-33 8 -51 -12 68 -52 -6  <56>
27 19 -60 21 7 81 30  <5>
76 30 19 -42 30 -88 -80  <122>
step -1: 8 | 7
step +1: -60 21 | -59 22
step +1: -51 -12 68 | -50 -11 69

-10 -70 -25 -3 -5 35 -59 11 : <14>
-4 -46 -22 -8 -2 29 -63 18 : <76>
-5 -49 -23 -4 -5 33 -66 17 : <87>
-3 -47 -17 -9 -8 37 -70 20 : <94>
2 -21 -19 -2 -3 26 -59 25 : <67>
step -1: -22 -8 | -23 -9
step -1: -66 | -67
step -1: -4 | -5
step -1: -70 | -71
step +1: -3 -5 | -2 -4

7 34 -36 -47 -11 : <84>
47 17 -36 41 -46 : <89>
47 17 -4 -37 5 : <104>
step -1: 34 -36 | 33 -37
step +1: 47 17 -4 -37 | 48 18 -3 -36
step -1: -4 -37 | -5 -38
step +1: 7 34 -36 -47 | 8 35 -35 -46
step +1: -4 | -3
step +1: 47 17 -36 41 | 48 18 -35 42
step -1: 47 17 | 46 16

31 -13 -91 22 -3 62 -3 -38 -7 24  <8>
21 49 -11 40 39 20 -62 57 20 -7  <135>
21 49 -11 40 39 20 -62 57 -13 -93  <139>
-50 -45 -4 64 -54 -56 -42 -18 -42 -18  <95>
step +1: 21 | 22
step +1: -45 | -44

